Questions about the row below.
1) Find the largest entry.
2) Find the minimum.
3) Find the entry just right of the largest entry.
-608   693  -252  -519  -157  -525  -394  -489   -53   690   660  -156  -774   678   -98   114
1) 693
2) -774
3) -252

arr =
[[  5  15 -32 -26   2 -16  13   8  19 -14 -12  16 -38 -15 -13]
 [ 24   2  -2  14 -11  -9   7 -19   1  -4 -19  -9 -22  -6  -1]]
Counting starts at 1.
The entry directly below -38 is -22
The entry in the bottom-left corner is 24
Give the entry just left of the smallest entry.
16
Give the entry in row 1 and column 3.
-32
The entry just left of -32 -> 15
Give the entry just left of -16.
2
Give the entry in row 1 and column 1.
5
Give the entry just right of -15.
-13
The bottom-right entry: -1

Questions about the grid below.
1) The entry in the top-left corner?
2) The entry directly below the smallest entry?
3) The 2nd-last entry, reading row by row?
4) The smallest entry in the last column?
5) The 1st entry on the diagonal from the top-right corner?
6) The second entry on the main diagonal?
7) The entry directly below 750?
8) The largest entry in the last row?
[[533 836 761 784 691 607 593 906 607 971 621 702 602]
 [721 618 584 652 640 690 606 482 690 715 686 626 785]
 [836 532 681 569 757 740 415 500 740 462 645 632 668]
 [721 794 415 481 682 794 702 705 794 920 635 560 564]
 [801 683 681 716 888 676 530 717 676 559 643 677 577]
 [647 562 770 526 590 809 584 750 809 649 696 508 687]
 [859 628 819 591 476 993 519 626 993 721 676 275 710]
 [619 580 497 654 767 602 549 339 602 489 691 676 553]
 [592 593 498 629 522 608 670 781 608 506 704 660 684]
 [876 538 783 457 763 784 506 668 784 171 660 706 647]
 [599 752 777 657 571 564 997 988 564 499 622 818 624]
 [794 608 734 600 767 729 619 456 729 581 694 638 675]
 [726 481 815 611 862 861 430 687 861 602 621 762 554]]
1) 533
2) 499
3) 762
4) 553
5) 602
6) 618
7) 626
8) 862

[[ -8  17  14 -17  -2   8 -20 -32  -2]
 [  2 -29   2  15  19  -4  10 -12 -19]
 [  4   1  -9   3  -6  -5   7  24   9]
 [  4   9  -4  -9  -9  -8  -3  14  12]
 [ -4  25  -1 -12 -15   6  -9   7  14]
 [  6  13  -5 -12 -13 -10  -5  19  16]
 [ -3   9   3  -6  -3   3  -6  -6   2]
 [ -5  14  18 -23   0   2 -25 -41  -4]
 [ -3  11   2  -5  -5   5  -6  -3   4]
 [  5 -33  -1  18  19  -7  15  -4 -18]
 [-10  12  -2   8  -4  21   3   2   0]
 [  4  -7  -7   6   0  -6   9  17   3]]
The top entry of the column that holds the smallest entry -> -32
The first entry in the row that holds the largest entry: -4
Find the entry in the bottom-left corner.
A: 4
The last entry, reading row by row -> 3
Find the 2nd-last entry, reading row by row.
A: 17
The smallest entry in the last column -> -19
The first entry, reading row by row: -8
The largest entry in the first column -> 6
The entry just left of -29: 2
Find the 3rd entry in reading order.
A: 14
The entry directly above -13: -15
The 1st entry on the diagonal from the top-right corner: -2
Find the largest entry in the first row.
A: 17
Find the 3rd largest entry.
A: 21
The entry just left of -23: 18
Find the bottom entry of the column that holds the largest entry.
A: -7
Find the third-last entry, reading row by row.
A: 9
Find the 2nd largest entry.
A: 24
The maximum -> 25
Find the entry just right of the largest entry.
A: -1
Find the third entry on the main diagonal.
A: -9
Find the entry just left of -32.
A: -20
Find the last entry of the smallest entry's row.
A: -4
The entry directly below the largest entry: 13
The third entry on the diagonal from the top-right corner: 7
Find the smallest entry in the first column.
A: -10
The second smallest entry -> -33
Find the fifth-last entry, reading row by row.
A: 0

[[53, 57, 64, 9, 26, 56, 58, 6, 25, 21, 47], [50, 37, 71, 48, 47, 66, 24, 36, 42, 46, 37], [10, 38, 15, 37, 14, 52, 44, 38, 12, 14, 40], [73, 42, 60, 15, 77, 61, 8, 69, 15, 26, 5], [36, 14, 26, 63, 75, 22, 56, 20, 36, 18, 15], [19, 63, 74, 12, 51, 55, 61, 41, 50, 25, 15], [25, 31, 47, 58, 16, 12, 51, 26, 71, 6, 38], [15, 10, 71, 60, 76, 25, 7, 47, 14, 6, 35]]
Which number is the entry just right of 69?
A: 15
The entry just left of 35 is 6
Which number is the entry just right of 57?
A: 64
The entry just left of the largest entry -> 15
Which number is the largest entry?
A: 77
Which number is the entry just left of 24?
A: 66
